(in the rows, 128 means zero)
Where one turn sends some rows of the set: a few examples, then the rows asked
q_659: [131  79 133 129 142 103 142 153 108 117 146  88 115 159 140 136  94 138
 139 153 131 143 119 149 119 141 143 131 163 150 118 144 147 124 141 147
 130 113  95 156 105 156 111 154 130]
q_748: [101 105 107 113 128 103 138 150  94 127 151 113 137 163 110 166 120 145
 136 156 119 119 151 137 133 146 151 136 128 152 127 139 143 134 104 125
 117 138 106 122  88 141 122 156 125]
q_145: [112 129 118 121 129 151 172 157  92 115 152 121 113 164 127 126 110 134
 124 150 109 116 120 139 126 105 139 123 155 131 146 145 152 109 130 145
 130 149  97 130 110 149 117 133 116]
q_719: [ 97 122  93  98 132  76 156 173 116 119 136 116 131 135 133 119 128 129
 109 148 132 131 131 151 117 118 145 150 107 141 151 144 120 113 152 126
 123 143 106 121 118 155 126 165 122]
q_224: [100 107 123 102 134  83 140 170 109 135 136 102 131 160 141 132 114 111
 125 134 133 147 138 137 117  94 135 132 103 150  94 147 161 135 159 140
 111 151  91 131 118 155 117 150 107]
q_190: [ 97 119 107 109 142  99 180 166 130 134 130  83 126 155 134 112  97 138
 156 139 133 142 120 151 113 111 146 117 119 166 148 129 147 157 113 149
 113 143 115 143 116 131 116 176 107]
q_412: [ 93 134 123 120 128 101 177 144 107 122 119 107 139 164 143 145  96 127
 115 137 120 136 134 149 160 114 132 124 145 141  97 141 130 136 154 120
 108 150  80 138  93 146 112 137  92]
q_953: [118 143 138 114 159 103 165 168 129 110 133  95 124 177 119 131  97 131
 125  99 139 126 155 148 122 130 148 140 131 130 147 138 153 152 118 133
 141 114 102 157 122 122 140 149 138]
q_192: [112 122 144 121 134 111 149 157 100 108 130  92 110 176 117 121  90 111
 141 143 127 115 145 160 138 143 135 114 144 128  97 161 142 130 113 132
  99 126 113 138 117 150  91 158 121]
q_206: [108 110 106 108 127  91 174 163 106 132 151  93 122 157 123 130  95 120
 122 134  88 139 124 122 151 119 155 130 112 150 124 145 131 131 146 118
 152 106 111 141 128 131  96 178 140]
q_714: [ 99 128 139  98 126 107 151 153 103 126 128  81 124 136 133 100  94 100
 137 137 137 131 132 139 131 136 128 100 123 156 146 134 161 114 129 127
 138 144 101 172 106 164 123 146 138]
q_120: [ 98 116 132 131 113 106 189 163 101 132 121 100 121 155 130 165  97 131
 127 125 122 100 141 163 133 130 122 143 116 148 124 139 127 131 110 130
 113 127  59 140 100 142 134 162 117]
q_146: [ 99 102 105  99 147  78 170 147  89 129 154  73 118 158 121 139  96 133
 129 115 122 135 140 149 140 131 119 141 104 147 136 146 129 133 129 111
 143 112  70 156 115 170 125 137 127]
q_999: [118  90 127 109 130  92 182 158 110 127 147  90 140 153 131 141 115 118
 123 129 112 124 139 150 143 114 141 145 117 137 121 130 128 168 160 113
 145 118 129 144 122 140  98 170 136]
q_813: [116 113  92  85 154 105 155 138 109 155 130  91 127 156 126 151 111 142
 124 128 121 109 137 150 121 132 132 140 123 149 120 145 105 126 155 138
 145 152 113 145 129 148 123 162 104]
q_298: [121 116 136 109 165 102 157 152 106 137 133  90 123 160 132 166 106 124
 133 131  96 120 138 154 122 101 139 126 122 142 128 143 189 139 152 130
 135 132 103 135 109 142 121 153 115]
q_70: [124 118 124 137 138 117 178 182 122 110 134  88 100 176 134 116 106 126
 118 138 131 126 142 145 128 143 143 109 125 181 140 132 160 118 122 135
 119 127 112 166  99 123 124 154 129]
q_317: [107 110 125  93 139 101 166 168 121 115 126  98 121 169 148 172 102 131
 111 151 123 119 133 154 125 157 157 140 131 147 160 138 126 136 148 110
 118 137  95 146 130 161 108 147 118]
q_200: [ 91 131 107 120 125 120 155 176 100 109 128  84  82 151 112 123  89 141
 142 126 129 113 158 133 119 136 133 120 128 167 148 168 134 120 120 120
 123 142  94 135 126 136 136 162 106]
q_603: [105 121 118 133 118 139 170 156  95 107 142 110 114 170 124 141  97 139
 119 134 129 100 142 135 159 127 141 120 169 132 157 136 144 117 133 109
 125 136 107 135  96 151 116 159 125]
q_363: [125 101 135 134 164 116 146 161 106 127 135  94  97 144 109 139  87 128
 138 134 113 102 153 130 115 148 158 141 128 147 148 147 155 139 136 120
 142 118  88 147 127 148 125 155 115]
q_792: [ 95 114 115  89 166 103 182 149 111 117 129  88 140 166 104 105 109 118
 142 114 114 115 149 140 134 109 124 144 121 129 135 148 148 150 135 152
 112 111  96 161 107 145 112 147 102]
q_76: [108 128 124 128 118 119 166 178  84 144 123  97 130 157 120 140  79 114
 119 118 131 126 141 138 141 135 152 142 138 126 112 162 123 115 129 158
 144 146  97 154  97 158 114 134 100]
q_698: [123 112 126 129 123 114 142 160 119 110 128  93 125 162 127  86 109 126
 130 126 174 131 143 142 132 125 138 131 161 138 126 144 112 135 144 130
 128 149  90 148 115 148 117 157 124]
q_616: [124 124 142 124 139  97 168 140  86 139 136 112 141 166 137 134  89 129
 131 120 143 139 141 136 127 123 156 128 151 133 129 132 162 159 151 147
 131 138  88 146  92 154 124 131 133]
q_571: [ 83 110 123 113 137 104 174 154 135 144 138 114  99 145 117 119 119 106
 113 118 129  98 153 138 137  91 131 130 111 151 129 121 135 136 141 137
 133 137 109 160 121 136 132 163 138]
q_91: [127 123 131 160 149 105 121 147 113 122 142  86 121 155 126  94 113 139
 134 135 143 140 136 146 132 104 144 134 132 143 127 138 118 128 133 119
 134 137 106 146 112 144 123 145 120]
q_444: [ 68 103 109 103  97 101 168 162 107  95 138 108 121 152 128 136 106 124
 127 135 114 141 152 147 129 119 136 148 122 149 132 144 100 139 133 111
 139 143  75 142 104 150 113 152 110]
q_184: [108 103 135 123 121  90 155 158 118 124 130 107 135 175 150 147 103 127
 115 154 106 112 135 138 122 147 134 118 118 152 149 149 122 119 154 126
 101 141  85 132 149 148 130 150 121]
q_50: [104 122 105  92 135 102 182 179 127 119 145  82 142 156 134 118 121 126
 129 121 153 156 130 146 140 106 127 114 128 156 137 127 151 148 126 131
 128 158 124 147 103 130 125 157 118]
q_413: [116 113 102 130 117 106 193 170 102 134 130  90 121 156 123  78 105 117
 126 132 124  99 145 149 126 128 140 124 115 148 139 147 131 123 159 128
 149 131 131 140 125 145 120 159 123]
q_375: [ 86 117 105 115  97 117 152 165  92 123 128  91 135 135 117  97 106 126
 141 134 128 123 139 120 135 103 125 131 121 156  99 158 138 120 146 122
 128 139  96 128 113 136 127 167 103]
q_404: [ 93 124 139 123 130  87 136 155  99 122 119  90 152 160 116 120 102 126
 112 117 133 141 178 150 131 112 139 130 126 147 151 154 145 126 128 155
 119 134 111 154  87 135 132 139 117]
q_825: [ 94 111 110 111 132 118 179 167 109 103 145  82 143 154 121 121  81 127
 145 104 117 115 150 136 124 144 122 135 114 133 153 135 116 144 126 114
 152 127 114 156 133 145 131 162  99]
q_250: [102 108 107 123 149  93 161 161 113 118 145 109 126 156 137 160 119 143
 142 143 109 120 109 142 147 105 124 136 145 120 124 145 141 120 146 133
 103 133 123 128  99 153 119 170 109]

q_413 turns into q_70
q_616 turns into q_412
q_698 turns into q_603
Where do these go?
q_375 turns into q_200
q_146 turns into q_792
q_571 turns into q_714
q_206 turns into q_190

Where one turn sends some rows of the set: a few examples, then the rows asked
q_709: [103 107 129 118 119 166 120 119  97 119  97 139 133 156 125 124 142 151
 139 113  99 117 134]
q_622: [107 126 118 133 107 102 109 138 104  87 120 110 132 102 146 133 151 136
 128 109 116 142 103]
q_261: [101 106 123 112 126 168 114 123  97 114  87 136 136 161 126 136 141 138
 135 115 113 110 130]
q_356: [115  97 140 107 120 123 114 141 107 101 118 102 146 148 151 122 143 144
 130 129 107  81 121]
q_970: [130  77 123 138 119 133 109 130  89 106 122 110 140 158 139 140 151 131
 124 121  99 159  92]
q_296: [102 127 128 104 113 146 106 123  75 120 117 128 140 165 130 120 150 142
 134 107 101 122 143]
q_575: [121  96 143 113 121 124 113 143 103 104 119 111 146 145 151 124 142 145
 129 133 111  80 122]
q_217: [ 84 147 137 132 117 129  93 131  90  96 127 108 136 142 138 128 134 111
 131 102 103 147  92]
q_588: [ 99 116 119 103 126 158 105 126  87 112  93 131 141 168 130 140 145 127
 130 114 121 109 133]
q_682: [104 117 131 113 112 156 115 119  86 122 111 134 135 159 127 116 146 153
 138 109  93 124 140]
q_852: [124  85 116 124 122 130 111 133  86 101 124 105 132 162 141 144 148 130
 122 119 113 162  89]
q_243: [119 101 140 107 121 124 119 145 101 101 123 116 131 142 152 119 136 158
 132 133 118  89 119]
q_32: [131 143 154 139 124 138 126 129 123 108  99 143 128 159 130 133 136 149
 139 117 101 129 124]
q_749: [130  80 123 136 117 129 108 132  83 107 128 113 137 158 142 139 150 134
 124 120 104 161  93]
q_735: [111 108 122 150 112 114 105 135 115  89 102 115 145  99 143 144 154 124
 126 115 111 127 100]
q_365: [106 115 117 137 113 109 105 135 115  85 103 104 145 105 143 144 155 118
 124 112 114 129  99]
q_599: [103 124 115 129 110 103 107 136 109  84 113 100 139 106 145 140 153 124
 124 108 118 135 100]
q_55: [125 144 145 129 132 134 112 132 123  99  86 129 142 171 133 153 142 119
 130 117 114 115 121]
q_771: [127 156 153 129 119 127 123 129 114 107 112 132 128 165 133 128 138 149
 138 111  98 136 127]
q_267: [ 97 119 143 162 125 155  99 133 105 102 105 140 134 127 134 136 127 118
 135 114 106 136  86]
q_628: [122 164 149 117 121 119 116 131 110 102 111 119 135 172 136 133 142 133
 132 108 103 133 129]
q_291: [113 119 123 145 107 106 109 137 104  92 120 122 132  97 146 132 150 141
 130 113 114 141 105]
q_452: [123  80 117 127 123 133 112 130  92 100 118 101 136 162 140 145 149 128
 123 119 107 160  87]
q_80: [126  75 120 133 122 135 112 130  94 102 118 104 139 159 138 143 151 128
 123 119 100 158  88]
q_535: [120 158 144 117 128 124 111 131 115  99  99 118 142 176 134 146 144 119
 129 113 112 122 126]
q_157: [113 103 137 101 120 123 122 143 104  99 124 105 133 145 150 117 137 157
 131 129 113  89 118]
q_611: [ 85 138 135 136 125 136  88 132  97  94 112 110 145 144 137 141 135  95
 127 106 109 136  88]
q_872: [116 109 126 154 109 112 107 136 111  93 110 125 139  94 145 136 152 135
 129 116 111 133 104]
q_525: [112 102 139 101 120 122 119 140 107 100 121  98 140 149 149 119 140 149
 130 128 109  86 119]
q_906: [ 96 128 146 158 119 147 104 131  98 104 120 138 125 126 136 123 125 134
 139 110 100 148  89]
q_850: [130 138 150 140 130 142 119 131 128 104  86 142 136 163 129 147 138 134
 134 119 109 119 121]
q_804: [ 89 142 143 142 115 135 101 131  91 101 132 123 125 133 137 118 129 130
 137 104  97 154  92]
q_430: [122  97 142 114 121 125 114 146 101 104 121 118 138 142 152 123 139 152
 131 134 117  83 121]
q_924: [ 99 126 122  98 120 147 102 126  76 115 108 125 142 170 132 132 149 129
 130 109 114 116 139]
q_596: [ 92 124 138 151 128 149  90 132 104  96 101 125 144 136 135 145 133  99
 129 112 111 130  86]
q_83: [128  84 120 130 120 127 109 135  81 104 128 112 133 161 142 141 150 134
 123 120 110 163  91]

q_452 turns into q_80
q_611 turns into q_596
Where do these go?
q_735 turns into q_872
q_243 turns into q_157
q_709 turns into q_682
q_55 turns into q_850

Where one turn sends some rows of the set: a few examples, then the rows asked
q_930: [108 122 135 142 128 129 129 122 124 110 106 107 123 137 142 138 128 113]
q_220: [140 134 125 152 157 141 132 147  88 134 118 130 123 125  99 111 122 115]
q_738: [132 127 124 145 145 154 136 142  91 125 122 118 136 125  93 111 117 128]
q_381: [139 124 123 143 143 140 126 145  96 142 115 129 142 111 103 104 117 132]
q_262: [128 145 139 131 150 148  98 129 107 156 142 143 113 119 121 153 123 118]
q_24: [112 131 118 146 127 101 145 106 112 143 100 147 122 143 112 129 128 145]
q_518: [121 144 139 143 145 137 112 121 116 158 153 142 105 124 130 151 126 123]
q_589: [123 146 128 152 115 148 136 112 119 137 149 146 114 116 123 123 116 117]
q_48: [138 123 128 152 155 136 139 145 101 142 127 117 138 125  90 116 124 112]
q_687: [141 150 134 147 143 138 113 138 103 148 103 105 144 127 127 148 140 102]
q_752: [132 148 126 149 119 155 138 114 110 136 140 132 130 100 123 124 115 119]
q_688: [124 100 110 122 123 137 120 121  99 128 116 119 123 130 111 137 159 123]
q_46: [128 138 142 146 108 154 138 106 112 145 143 132 119 114 134 128 116 123]
q_607: [135 121 121 137 150 147 128 141  96 124 119 122 135 119  89 119 125 109]
q_802: [140 153 138 149 140 146 108 140  97 159 109 107 140 142 123 149 140 115]
q_728: [114 143 119 143 129 102 138  98 109 146 107 141 113 140 118 136 126 148]
q_980: [120 106 125 120 133 144 121 112 105 130 136 113 117 122 113 156 150 116]
q_484: [115  98 133 129 130 134 121 117 109 125 125 116 113 144 111 151 151 109]
q_843: [118 115 138 134 133 109 136 116 116 169 106 134 139 148  96 133 119 143]
q_537: [125 156 126 152 110 160 137 115 109 133 135 128 127 117 130 123 117 131]
q_341: [115 139 120 136 126 107 127  99 106 149 108 152 108 149 106 139 129 141]
q_629: [121 131 151 130 141 148 108 123 109 153 145 142 101 126 130 143 112 128]
q_492: [119 130 126 119 140 141 101 128 115 160 147 141 109 118 129 142 127 141]
q_377: [148 142 135 145 134 138 102 140  97 170 105 123 144 126 121 135 138 117]
q_974: [108 142 133 136 128 144 115 130 115 113 102 109 123 142 147 140 123 125]
q_422: [122 151 112 129 128 118 138 120 125 166 115 135 129 151  92 119 117 134]
q_170: [149 152 133 160 142 137 122 138  91 158 109 117 132 133 122 135 143 106]
q_295: [122 154 115 130 139 110 139 120 125 176 118 126 130 147 101 131 121 141]
q_703: [109 129 126 125 135 138 125 137 125 115 107 104 116 146 139 133 126 112]
q_774: [124 146 118 136 102 152 126 115 123 144 134 137 125 112 138 120 122 131]
q_151: [118 116 139 129 131 107 137 108 112 157  99 119 138 145  99 134 116 144]
q_61: [114 138 110 131 127 116 143 117 128 164 122 145 126 151  96 123 125 139]
q_846: [142 150 139 157 142 136 116 145 110 157 108 115 142 141 115 134 131  97]
q_361: [120 106 123 127 128 152 127 116  94 126 133 112 117 136 104 147 151 128]
q_475: [121 107 121 121 127 143 133 121 110 134 128 102 117 142 114 144 155 112]
q_989: [122 139 137 131 148 153 102 129 101 155 148 136 107 133 118 152 128 135]
q_94: [114 131 123 141 130 102 127 108 109 154 101 151 118 154 110 143 137 140]
q_941: [110 138 128 129 125 143 117 125 124 107 108 115 123 127 143 140 119 111]
q_136: [114 129 119 130 131 128 110 135 117 118  93 113 125 132 147 134 135 126]
q_198: [118 129 139 139 120 112 135 116 123 163  94 135 144 151 107 126 113 137]
q_340: [119 125 142 130 121 111 126 110 116 156  89 127 136 154 102 132 113 135]
q_652: [112 150 116 134 133 109 137 121 133 172 115 136 129 152 113 134 125 140]

q_941 turns into q_752
q_341 turns into q_295
Where do these go?
q_930 turns into q_589
q_377 turns into q_136
q_220 turns into q_475
q_974 turns into q_537
q_652 turns into q_198

